In the data rows, zero lies at 4.5, halfway between 4 and 5.
Some points:
[2 2 5 3 4 2 7 6 7 5 3 3 2 5 2 2 4 3 4 2 3 5 3 3 4 2 6 5 7 6 3 3 6 7 2 3 5 3 6
 7 5 7 4 2 5 2 7 2 3 6 5 7 7 5 7 4 6]
[7 7 3 4 7 6 4 4 3 3 2 5 5 3 7 6 6 4 6 7 8 5 3 2 5 3 5 4 3 5 3 3 3 7 4 5 7 6 7
 3 3 3 3 3 5 2 8 3 2 4 5 4 3 3 4 2 4]
[6 5 2 5 4 7 3 5 2 2 3 5 6 4 5 7 2 6 6 4 3 1 5 3 5 5 2 3 2 6 4 3 4 2 6 2 6 8 7
 4 5 2 2 6 2 4 3 7 6 1 5 5 2 4 2 3 7]
[3 3 6 7 1 3 5 3 6 7 6 6 5 2 4 3 4 4 3 4 4 6 7 5 6 5 6 7 6 3 6 6 4 3 5 7 2 3 2
 5 7 4 6 7 4 7 4 7 6 6 6 5 6 7 4 7 3]
[5 4 2 2 5 5 5 7 4 2 3 2 4 5 3 6 2 7 7 3 3 2 2 3 2 4 4 4 4 7 3 2 6 2 6 1 7 6 7
 6 5 2 2 6 2 2 5 4 4 2 5 8 2 5 2 3 7]
[6 6 5 2 6 5 2 3 2 5 6 5 7 7 5 7 4 7 7 6 6 6 5 6 5 6 5 6 2 3 7 6 3 3 8 5 4 6 4
 3 2 5 4 3 6 5 6 4 6 5 6 5 3 2 5 2 5]
[7 7 4 3 7 6 3 4 2 4 3 6 6 4 6 6 5 5 7 7 7 5 3 3 5 4 5 5 2 4 5 5 3 6 5 5 7 6 6
 3 2 4 3 2 6 2 7 3 3 5 6 4 3 2 5 2 5]
[2 2 6 7 1 3 6 4 7 7 4 6 4 1 4 2 4 3 2 4 4 6 6 4 7 4 6 6 7 4 5 6 5 5 3 6 2 3 2
 6 7 5 6 5 5 6 4 7 4 7 5 5 7 6 4 7 4]
[5 5 3 7 5 6 7 5 5 2 3 2 3 3 5 3 8 2 3 5 7 4 3 3 3 2 4 2 5 7 2 2 6 5 4 4 6 6 6
 5 6 2 3 7 2 3 5 5 3 3 3 4 6 7 3 7 3]
[2 2 6 6 2 2 7 5 7 6 4 6 3 2 3 2 5 2 3 3 4 6 5 4 6 3 6 6 7 4 4 5 5 7 2 6 3 3 3
 6 6 6 6 3 6 5 5 5 3 7 5 6 7 6 5 7 4]
[6 6 3 5 6 6 5 5 4 2 2 4 4 2 6 5 7 3 5 6 8 5 2 1 5 2 5 3 3 6 2 2 4 7 3 5 7 6 7
 3 4 2 3 4 4 2 7 3 2 4 4 4 4 5 4 3 4]
[7 6 4 2 7 6 2 3 2 4 5 5 6 6 5 7 4 6 7 7 7 6 4 4 5 5 5 5 2 3 6 6 3 5 7 5 6 6 5
 3 2 5 4 2 6 4 7 3 5 5 6 5 3 2 5 2 5]
[5 5 6 3 7 2 5 5 6 6 7 3 2 7 4 2 7 5 3 5 6 9 5 5 3 4 5 3 7 2 5 6 8 5 7 7 3 1 2
 3 6 5 5 6 7 5 4 2 3 7 2 5 6 8 5 7 3]
[4 4 6 5 3 5 3 3 4 6 7 5 6 6 4 5 4 6 4 5 5 6 7 7 5 7 5 7 4 2 7 7 4 2 8 6 2 4 3
 3 6 4 6 8 5 7 4 7 7 6 6 5 3 5 4 5 4]
[6 6 7 6 6 6 3 2 3 4 5 6 5 5 7 4 5 2 3 7 3 5 7 7 6 7 3 3 3 3 5 5 2 6 2 8 3 4 2
 3 2 6 7 3 6 7 3 4 6 5 3 1 6 3 7 5 3]
[6 6 2 6 3 3 3 3 4 5 7 4 4 6 7 6 3 4 3 4 3 4 3 4 2 4 8 7 4 3 6 6 6 5 5 3 6 3 4
 3 2 4 2 7 5 3 6 3 2 6 7 3 3 3 3 3 5]
[5 6 3 6 6 6 6 5 5 2 2 3 3 2 6 4 8 3 4 6 8 4 2 2 4 2 5 2 4 7 2 2 5 6 3 5 7 6 7
 4 6 2 3 6 3 2 6 4 2 3 4 4 5 7 3 5 3]
[5 5 2 4 5 6 4 6 3 2 3 3 5 5 4 7 2 7 7 4 3 1 4 3 3 4 3 3 3 7 3 2 5 2 6 1 6 7 7
 6 5 1 2 6 2 3 4 6 5 2 5 7 2 4 1 3 7]
[3 3 5 3 4 4 3 6 5 7 5 7 7 3 3 5 4 7 7 2 2 5 6 6 8 7 3 5 6 3 7 7 2 6 3 4 3 3 4
 5 7 4 6 4 7 6 3 5 4 5 3 6 3 4 3 4 7]
[3 4 6 6 1 4 4 3 5 7 7 6 5 4 4 4 4 5 3 5 5 6 7 6 6 6 5 7 5 2 7 6 4 2 7 6 2 4 2
 4 7 4 6 8 4 7 4 7 6 6 6 5 4 7 3 7 4]
[2 2 7 3 5 5 6 7 7 5 4 4 4 5 1 3 6 5 5 3 4 4 6 6 4 6 2 3 6 5 4 4 5 3 5 4 2 5 4
 7 5 8 7 3 4 6 2 6 7 3 2 5 6 5 7 6 4]
[2 2 6 4 5 6 7 7 7 4 4 3 3 6 2 2 7 4 4 4 5 4 5 6 3 5 2 3 6 6 3 3 6 2 5 4 3 5 5
 7 5 7 6 4 3 6 2 6 7 3 2 5 7 5 6 6 3]
[4 4 3 4 3 4 2 5 5 7 7 6 7 2 4 6 3 6 7 2 2 5 5 5 6 6 5 6 5 2 7 7 2 6 3 3 3 3 4
 4 7 3 4 5 7 6 4 4 3 6 4 5 2 4 2 4 7]
[6 6 4 7 4 8 3 3 2 3 4 7 7 3 7 6 4 3 5 6 3 2 6 5 8 6 1 3 1 5 5 4 2 4 3 6 5 8 4
 3 3 4 6 4 3 6 2 7 6 2 5 1 3 2 4 4 4]
[6 6 3 6 4 8 3 4 2 2 3 6 7 3 6 7 3 5 6 6 3 1 6 4 7 6 2 3 1 6 4 3 3 3 5 4 6 8 5
 3 4 2 4 5 2 5 2 7 6 2 5 3 2 3 2 3 6]
[7 7 3 6 3 2 4 3 4 5 5 4 3 7 7 6 4 4 2 5 4 3 2 4 2 3 8 7 4 4 5 5 7 3 5 4 6 4 4
 3 2 4 3 6 4 3 6 3 3 6 7 3 4 3 5 3 3]
[6 6 2 6 2 3 3 4 4 6 7 5 5 4 6 6 3 5 4 4 2 5 4 5 3 5 7 6 5 3 7 6 4 6 4 3 6 3 4
 3 4 3 2 7 6 4 5 3 2 6 6 4 3 4 2 3 7]
[2 2 6 2 4 5 4 6 6 7 5 7 6 4 2 5 4 6 7 2 3 5 7 6 7 7 3 5 6 3 6 7 2 5 4 4 2 4 4
 7 6 6 7 3 7 6 2 6 6 4 2 6 4 4 6 5 7]
[4 4 4 7 5 6 8 6 6 2 3 1 2 4 4 2 8 3 2 5 7 4 4 5 2 3 4 2 5 7 2 2 6 3 4 4 5 6 6
 6 6 4 4 6 2 3 4 6 4 3 2 4 6 7 4 7 2]
[4 3 3 2 6 4 6 8 5 3 3 1 3 6 2 5 2 6 6 2 3 3 2 2 2 3 5 4 5 7 2 2 6 4 5 1 6 5 7
 7 5 5 2 5 3 2 7 2 3 3 5 8 4 5 5 3 6]
[3 3 4 2 5 2 7 7 6 4 3 2 2 6 2 4 3 5 5 2 4 4 2 3 2 2 6 4 6 7 2 3 6 6 3 2 6 3 7
 7 5 7 3 3 5 2 7 2 3 4 5 7 6 5 7 3 6]
[6 6 6 4 4 2 5 3 3 3 2 4 2 6 6 4 4 2 3 5 5 2 3 2 4 2 6 7 4 5 3 4 7 3 6 5 6 6 4
 3 2 4 5 2 3 3 5 4 7 5 7 3 6 4 6 4 1]
[6 6 6 7 5 7 2 2 2 3 4 7 6 4 7 5 5 2 4 7 3 4 7 6 7 7 2 3 2 4 5 5 1 6 2 7 4 6 3
 3 2 6 7 3 4 7 2 6 6 3 4 1 4 2 6 4 3]
[2 2 5 5 3 2 7 6 8 6 3 5 2 3 3 2 4 2 4 2 4 5 4 3 5 2 6 5 8 5 3 4 5 7 2 5 4 2 5
 7 5 7 6 2 6 3 6 3 3 6 5 6 7 5 6 6 5]
[2 2 6 2 5 5 5 7 6 6 4 6 5 5 2 4 5 6 6 2 4 4 7 6 6 6 2 4 6 4 5 5 4 4 4 4 2 4 4
 7 5 7 7 3 6 6 2 6 7 3 2 6 5 4 7 6 6]
[5 5 5 3 4 5 2 3 3 6 7 5 7 7 4 6 4 7 5 6 6 6 5 7 5 7 5 7 3 2 7 7 4 2 8 6 3 5 3
 3 3 4 5 6 5 6 5 5 7 5 6 5 3 3 4 3 4]
[5 5 2 5 3 4 2 5 5 7 7 5 6 3 5 6 3 6 6 3 2 5 5 5 5 5 6 6 5 2 7 7 2 6 4 3 5 3 4
 3 6 3 3 6 7 5 4 3 2 6 5 4 2 4 2 3 8]
[5 6 8 5 7 4 4 2 4 5 6 5 4 6 6 3 6 3 2 7 4 7 6 8 4 6 3 3 4 3 5 6 4 6 3 8 3 2 2
 3 3 7 7 3 7 6 4 2 5 6 3 1 6 5 7 6 2]
[5 6 8 3 7 3 4 4 5 6 7 4 3 7 5 3 6 4 3 6 5 8 5 7 3 5 5 3 5 2 5 6 7 6 5 7 3 1 2
 3 4 6 6 4 7 6 4 2 4 7 2 3 6 8 6 7 2]
[3 3 5 5 5 6 7 6 6 3 4 1 2 5 3 2 7 4 2 4 6 4 4 6 2 4 3 2 6 7 2 2 6 2 4 4 4 6 5
 7 5 6 6 6 2 5 3 6 6 3 2 5 6 6 5 7 3]
[7 7 4 5 3 2 5 2 4 4 4 4 2 7 7 5 4 3 2 5 5 3 2 3 3 3 7 7 4 5 4 4 7 3 6 4 6 5 4
 3 2 4 3 4 3 3 6 4 5 5 7 3 5 3 6 3 2]
There is one direction along which these points spread out most. Take the direction at right angles to it along which they spread out most. Go by this last direction. Where along it does each point below lie, from 0 to 99? The average is 50, and the first point in the table lies past the average. One standard deviation of the points above along it is 16.
[5 5 6 3 7 2 5 5 6 6 7 3 2 7 4 2 7 5 3 5 6 9 5 5 3 4 5 3 7 2 5 6 8 5 7 7 3 1 2
 3 6 5 5 6 7 5 4 2 3 7 2 5 6 8 5 7 3] 64
[6 6 6 4 4 2 5 3 3 3 2 4 2 6 6 4 4 2 3 5 5 2 3 2 4 2 6 7 4 5 3 4 7 3 6 5 6 6 4
 3 2 4 5 2 3 3 5 4 7 5 7 3 6 4 6 4 1] 52
[7 7 4 5 3 2 5 2 4 4 4 4 2 7 7 5 4 3 2 5 5 3 2 3 3 3 7 7 4 5 4 4 7 3 6 4 6 5 4
 3 2 4 3 4 3 3 6 4 5 5 7 3 5 3 6 3 2] 48
[4 3 3 2 6 4 6 8 5 3 3 1 3 6 2 5 2 6 6 2 3 3 2 2 2 3 5 4 5 7 2 2 6 4 5 1 6 5 7
 7 5 5 2 5 3 2 7 2 3 3 5 8 4 5 5 3 6] 67
[2 2 6 2 5 5 5 7 6 6 4 6 5 5 2 4 5 6 6 2 4 4 7 6 6 6 2 4 6 4 5 5 4 4 4 4 2 4 4
 7 5 7 7 3 6 6 2 6 7 3 2 6 5 4 7 6 6] 58
[6 6 7 6 6 6 3 2 3 4 5 6 5 5 7 4 5 2 3 7 3 5 7 7 6 7 3 3 3 3 5 5 2 6 2 8 3 4 2
 3 2 6 7 3 6 7 3 4 6 5 3 1 6 3 7 5 3] 37
[5 5 2 4 5 6 4 6 3 2 3 3 5 5 4 7 2 7 7 4 3 1 4 3 3 4 3 3 3 7 3 2 5 2 6 1 6 7 7
 6 5 1 2 6 2 3 4 6 5 2 5 7 2 4 1 3 7] 44
[4 4 6 5 3 5 3 3 4 6 7 5 6 6 4 5 4 6 4 5 5 6 7 7 5 7 5 7 4 2 7 7 4 2 8 6 2 4 3
 3 6 4 6 8 5 7 4 7 7 6 6 5 3 5 4 5 4] 36
[6 6 2 6 2 3 3 4 4 6 7 5 5 4 6 6 3 5 4 4 2 5 4 5 3 5 7 6 5 3 7 6 4 6 4 3 6 3 4
 3 4 3 2 7 6 4 5 3 2 6 6 4 3 4 2 3 7] 37
[4 4 3 4 3 4 2 5 5 7 7 6 7 2 4 6 3 6 7 2 2 5 5 5 6 6 5 6 5 2 7 7 2 6 3 3 3 3 4
 4 7 3 4 5 7 6 4 4 3 6 4 5 2 4 2 4 7] 37
[6 6 2 6 3 3 3 3 4 5 7 4 4 6 7 6 3 4 3 4 3 4 3 4 2 4 8 7 4 3 6 6 6 5 5 3 6 3 4
 3 2 4 2 7 5 3 6 3 2 6 7 3 3 3 3 3 5] 39
[5 5 5 3 4 5 2 3 3 6 7 5 7 7 4 6 4 7 5 6 6 6 5 7 5 7 5 7 3 2 7 7 4 2 8 6 3 5 3
 3 3 4 5 6 5 6 5 5 7 5 6 5 3 3 4 3 4] 29
[5 6 3 6 6 6 6 5 5 2 2 3 3 2 6 4 8 3 4 6 8 4 2 2 4 2 5 2 4 7 2 2 5 6 3 5 7 6 7
 4 6 2 3 6 3 2 6 4 2 3 4 4 5 7 3 5 3] 61
